rotation ticks, each row followed by its count of ticks
The counts run from 0 to 331.
[2 8 3 -5 -4 15 -3 -8 -13 -24 -3 1 -11 3 4 -14 5 -5 3 -13 5 24 -10 18 -7 -6 -13 -5 -1 6 -7 1 -20 -7 4 3 24 5 9 5 -8 0 18 3 2 7 3 24 -8 0 -5 -9 0 -10]
286
[-15 -2 17 -13 -4 16 8 2 -4 -9 4 -5 -20 22 -4 -15 -2 -5 2 -20 12 -15 7 10 -7 -4 0 6 8 6 7 9 -2 0 3 1 3 -4 -8 -8 10 7 -18 3 -17 -5 2 19 5 4 -1 -5 -9 3]
2
[-20 2 13 -10 5 -15 -1 2 -6 20 9 3 -4 6 21 8 18 -4 -1 -7 -5 2 -11 16 -4 18 -9 -5 17 4 2 7 -10 -2 -7 -13 12 4 0 -11 11 10 6 8 -9 -1 10 19 4 13 -8 -4 15 3]
217
[-18 16 -14 1 -5 -14 7 2 4 10 -16 4 0 -2 -6 9 18 -8 -1 -7 3 22 -1 5 -21 5 5 -2 1 9 -1 9 -10 -6 -1 -10 8 9 4 -13 -4 12 1 -6 -6 2 4 31 -5 4 10 -16 15 -4]
34
[-13 20 1 5 -2 -5 9 20 4 11 -12 -9 -17 -6 -15 6 11 -4 2 -5 6 -19 -4 14 -6 -6 3 -6 -7 3 -7 -4 6 -3 -2 0 2 7 3 -12 -17 14 -3 -14 -6 11 -3 14 19 -10 7 -11 16 -4]
27
[-19 -6 7 -14 -1 0 0 6 2 7 3 -5 -13 5 17 1 15 1 6 -14 -4 2 -18 13 -3 4 -16 2 11 5 13 9 -9 -9 -10 -11 13 9 -7 -10 9 16 6 0 -4 -2 7 14 8 1 -16 -7 15 11]
215
[-15 -13 16 -20 -1 9 3 -1 -5 18 10 -6 -18 4 -8 -5 -1 -1 11 -10 -5 -13 0 27 -4 9 -16 -9 7 -12 -1 -9 4 -3 -11 -8 18 -5 -6 -3 5 -6 3 11 1 2 -9 12 10 0 -10 -7 -1 0]
110
[-6 -1 19 -4 10 11 -20 9 7 8 9 4 -8 7 -1 12 15 -9 3 -5 12 -26 -7 29 13 7 -14 -12 13 1 -5 -11 0 -8 5 0 -3 -4 2 -3 4 12 13 3 7 7 6 2 -4 -4 -8 -19 1 6]
97
[-18 -10 2 -20 5 -1 -3 -5 -1 -8 16 5 -13 -20 -5 4 18 4 -1 -14 0 2 -15 20 -4 -1 -1 -8 1 -15 6 -6 6 -14 11 10 4 12 -2 0 -2 -9 -9 -3 5 8 12 0 23 -12 0 0 -5 -1]
191
[-26 -6 -1 -22 12 6 -16 -8 10 8 -3 7 4 -3 -3 3 16 -12 8 -10 -2 3 -8 21 7 8 -12 3 20 -5 6 -3 1 -21 10 4 3 -1 -4 -10 11 -1 3 4 11 -1 11 -6 -13 3 11 -16 -10 -6]
91
[-1 5 5 -11 -15 6 -17 -12 9 -17 7 11 -11 5 6 -7 7 5 -6 -27 4 25 -4 2 -2 1 -5 8 -7 -12 5 -6 -8 6 9 2 2 13 3 10 -3 1 1 -14 18 8 10 22 12 -1 -10 -1 -1 -1]
63
[3 8 13 4 -10 -1 4 -3 20 7 2 5 -11 -1 -11 -11 10 -6 7 -11 -11 9 5 19 -16 -7 -6 6 -6 9 -22 -17 -11 9 0 4 0 5 17 -6 -10 9 0 -15 6 -3 3 17 -2 -14 -9 -4 1 -19]
49
[-6 2 -10 -11 -8 0 -13 3 19 8 -6 -5 -4 -2 -20 1 22 1 5 -8 0 9 0 19 -11 -5 -8 -18 -6 -4 -5 -14 3 0 7 -1 4 -3 10 1 -8 14 2 -4 18 15 -7 13 0 -15 -3 -20 1 -15]
271
[-17 22 -3 0 -7 -16 5 5 5 17 -15 7 1 0 -7 6 19 -5 -5 -5 5 11 3 4 -19 9 8 -5 0 8 -9 6 -8 -1 -1 -14 3 6 10 -16 -8 13 1 -6 -7 1 8 25 -2 1 9 -15 9 -8]
35
[8 5 13 1 -11 -1 -3 -3 21 -2 2 7 -12 -4 -8 -9 1 -6 12 -17 -14 10 -2 16 -16 -6 -4 12 -10 3 -19 -17 -9 7 -2 5 8 8 17 -12 -13 4 0 -14 9 -12 2 16 4 -11 -9 -2 3 -14]
50
[-20 10 3 3 -1 2 8 4 1 4 3 -1 -16 14 -8 12 9 -10 -4 -20 17 -10 10 -1 -4 12 9 -11 -2 -8 5 6 -3 2 4 9 -8 3 -3 -1 -3 0 -20 0 -16 -3 2 27 17 4 12 -18 2 13]
14
[-6 6 5 -18 -4 18 -7 -10 -11 -14 4 7 -12 2 10 -6 12 -3 -3 -20 6 22 -12 9 -4 5 -10 -10 -5 -13 3 -5 -13 -6 3 -3 10 17 -1 13 -6 -8 11 1 4 16 10 17 13 1 -7 -1 -3 5]
296
[2 4 1 -8 -3 17 -9 -7 -4 -23 -5 4 -16 1 3 -17 2 -8 10 -14 4 17 -13 15 -5 -9 -13 -2 3 0 -13 -4 -11 -8 2 4 22 1 7 -2 -14 -1 16 3 6 1 1 16 1 -2 -6 -12 -3 -13]
285
[-21 8 2 -11 -5 -12 2 -12 9 14 -1 -3 -10 8 -12 -12 -4 2 0 -11 -11 2 14 13 -6 7 10 17 4 -15 0 7 3 9 -2 2 9 6 -13 -9 9 -10 -22 -5 0 6 -3 25 5 9 16 -1 -2 -14]
242
[-16 21 4 15 0 -6 10 12 1 4 -13 2 -13 -3 -12 13 11 -11 -2 -10 15 -14 0 9 -7 4 10 2 -3 6 -4 2 -3 -7 -1 2 2 7 5 -18 -14 11 -7 -11 -17 -2 5 19 2 -6 15 -14 8 -1]
25
[-27 2 -6 -20 2 -4 2 -1 -2 6 -4 -2 -14 4 -6 -9 2 -2 7 -10 -1 -1 9 4 -4 8 7 1 10 -14 3 5 8 -5 9 10 10 4 -13 -12 -2 -13 -23 14 -10 -1 -6 18 14 13 19 -7 -9 -5]
10
[-30 5 -5 -18 -4 9 3 -2 0 1 -8 -3 -17 9 -4 -12 3 -7 7 -13 5 -3 10 -2 -4 2 8 3 13 -7 5 11 5 -7 6 5 4 4 -14 -13 -3 -9 -21 8 -13 -6 -2 20 15 14 20 -12 -8 3]
11
[-12 2 13 -7 -3 9 -3 3 10 21 9 11 -1 18 1 6 7 -15 5 -16 8 1 1 17 4 12 -8 2 2 12 20 -2 -13 -4 4 -6 -14 10 -4 -3 15 20 -2 -4 2 -4 13 4 4 -5 -14 -14 4 18]
327
[-10 7 -4 -2 -11 -7 1 3 25 19 -2 -1 -6 -5 -11 2 20 -7 14 -9 -14 11 2 10 -17 2 -6 -8 -10 0 -9 -15 -3 1 -3 -1 -5 10 8 -9 -17 10 -3 -5 11 0 -5 16 11 -11 -6 -13 11 -8]
39
[-11 7 9 -3 -11 7 14 -3 3 12 -6 1 -20 1 -20 -6 -9 -15 15 -11 1 -9 6 19 1 9 7 13 -13 -16 1 -9 11 2 -14 -5 11 14 -6 -6 -14 -4 -14 -6 -11 1 -7 9 8 -13 10 -2 3 3]
131
[-26 14 -15 2 2 1 8 4 8 2 -17 -4 -16 0 -1 -4 2 -13 16 -7 2 -3 -1 6 3 -3 3 9 0 -2 -1 5 1 -15 3 17 10 13 -11 -18 -14 -5 -7 2 -10 -8 -5 16 7 8 22 -15 6 -3]
21
[-3 17 -7 13 -6 -13 2 -4 11 6 1 3 -3 6 7 -4 11 -9 7 -4 -4 28 -2 5 -10 4 -3 4 -1 12 -12 1 -22 -2 4 6 9 9 11 -4 -9 13 11 -2 2 -7 0 31 -5 6 -4 -12 14 -9]
44
[-7 19 -5 6 -8 -10 -17 2 12 12 5 -6 -13 5 1 6 -1 -1 -4 -9 9 -10 6 9 13 11 11 4 -1 -23 3 -5 8 10 9 11 -2 13 -8 -2 -5 6 -8 -4 8 21 -12 23 12 1 14 -16 10 -8]
249
[-20 -8 8 -3 11 3 3 1 18 2 12 1 -12 -10 -2 9 25 -10 8 -11 -3 -13 -12 25 4 -3 -12 -8 3 -3 -1 -12 1 -15 5 15 -7 14 3 -3 -4 -1 -5 -4 -2 -3 14 -9 14 -15 -1 -3 6 7]
201
[-14 13 -21 -7 -11 -6 -14 1 7 -4 -23 -1 -4 -3 -12 -7 3 -3 9 -8 3 12 -8 13 -7 -3 0 11 3 -3 2 9 4 -12 3 -1 20 -3 -1 -15 -2 13 -3 -8 7 3 -5 15 -15 0 15 -22 0 -18]
264
[-7 8 -18 -8 -8 11 -18 -6 10 -9 -11 1 1 3 2 -8 15 -9 11 -6 2 28 -4 5 -3 -2 -6 -11 8 4 -9 1 -12 -10 10 3 12 0 7 1 -10 7 14 5 13 0 -4 23 -14 2 3 -23 -2 -14]
275
[-16 12 -17 4 -3 -7 -8 -7 20 2 -10 0 -5 1 -9 -3 -4 -10 7 -5 1 5 7 11 8 6 7 20 -1 -14 -1 2 4 -6 7 21 8 10 -10 -13 -3 0 -16 -5 3 -3 -8 14 -10 1 24 -16 0 -12]
253
[-5 13 -7 -11 -11 -1 -18 8 14 7 -8 -6 -4 -1 -18 1 18 1 0 -6 7 -1 0 13 -13 -1 -3 -17 -2 -1 -7 -14 5 2 4 -8 -2 -6 13 -2 -10 16 3 -6 14 21 -3 13 -2 -12 -3 -19 -2 -16]
270
[-20 6 -12 7 5 -5 9 6 11 9 2 -11 -17 -4 -6 1 3 -9 14 -6 -5 -7 1 17 3 -1 4 -5 -3 -15 -1 -5 1 -9 3 22 14 10 -10 -7 -13 -4 -14 6 -3 0 -13 15 20 1 16 -14 7 -6]
19
[-12 6 19 -4 3 -4 9 -4 12 19 12 -7 -14 13 2 -21 -7 -3 9 -1 -17 -7 14 23 -2 1 -2 16 9 1 -13 0 -4 9 2 11 8 5 -6 -6 10 2 -13 0 -9 -3 -3 22 2 8 3 6 4 -11]
231
[-5 6 18 6 1 -9 -2 2 3 17 21 -3 -16 19 19 2 1 -5 6 -9 -5 -4 -3 12 7 16 -4 7 7 -4 -5 2 -16 4 -4 3 10 8 -4 -4 2 8 -1 13 -5 -10 -2 30 7 11 -9 -8 15 2]
227
[-16 21 -14 12 -9 3 -4 -3 19 -6 -17 -5 -10 12 -10 -5 0 -12 2 -10 13 2 11 7 8 1 4 20 -1 -1 6 9 -2 -5 4 12 1 7 -6 -6 -1 12 -11 -17 -3 0 0 19 -14 -2 21 -17 3 -6]
255
[-19 25 -3 -9 -7 -11 10 -2 7 25 -10 0 -2 3 -18 -10 7 -10 2 8 0 7 11 12 -7 6 14 2 -3 -5 9 -6 10 1 0 -9 -4 17 -5 0 -2 8 -14 -7 -7 22 -3 8 4 -8 19 -5 6 -9]
139
[-9 11 1 10 -13 -8 -7 -2 10 8 6 -5 -14 15 -9 12 4 -4 -9 -20 19 -4 8 1 1 19 12 7 -7 -19 9 3 2 9 -1 5 -4 4 -4 2 0 8 -17 -8 5 4 -1 32 7 -1 7 -18 7 2]
247
[-18 -2 10 -15 10 20 -3 -2 -1 1 -9 -1 -13 14 2 -11 2 -8 13 -4 6 -2 -3 24 3 -2 -18 3 19 11 -3 8 -8 -13 -2 0 14 0 -5 -5 11 7 11 5 -5 -3 3 11 -15 6 -1 -10 -2 1]
103
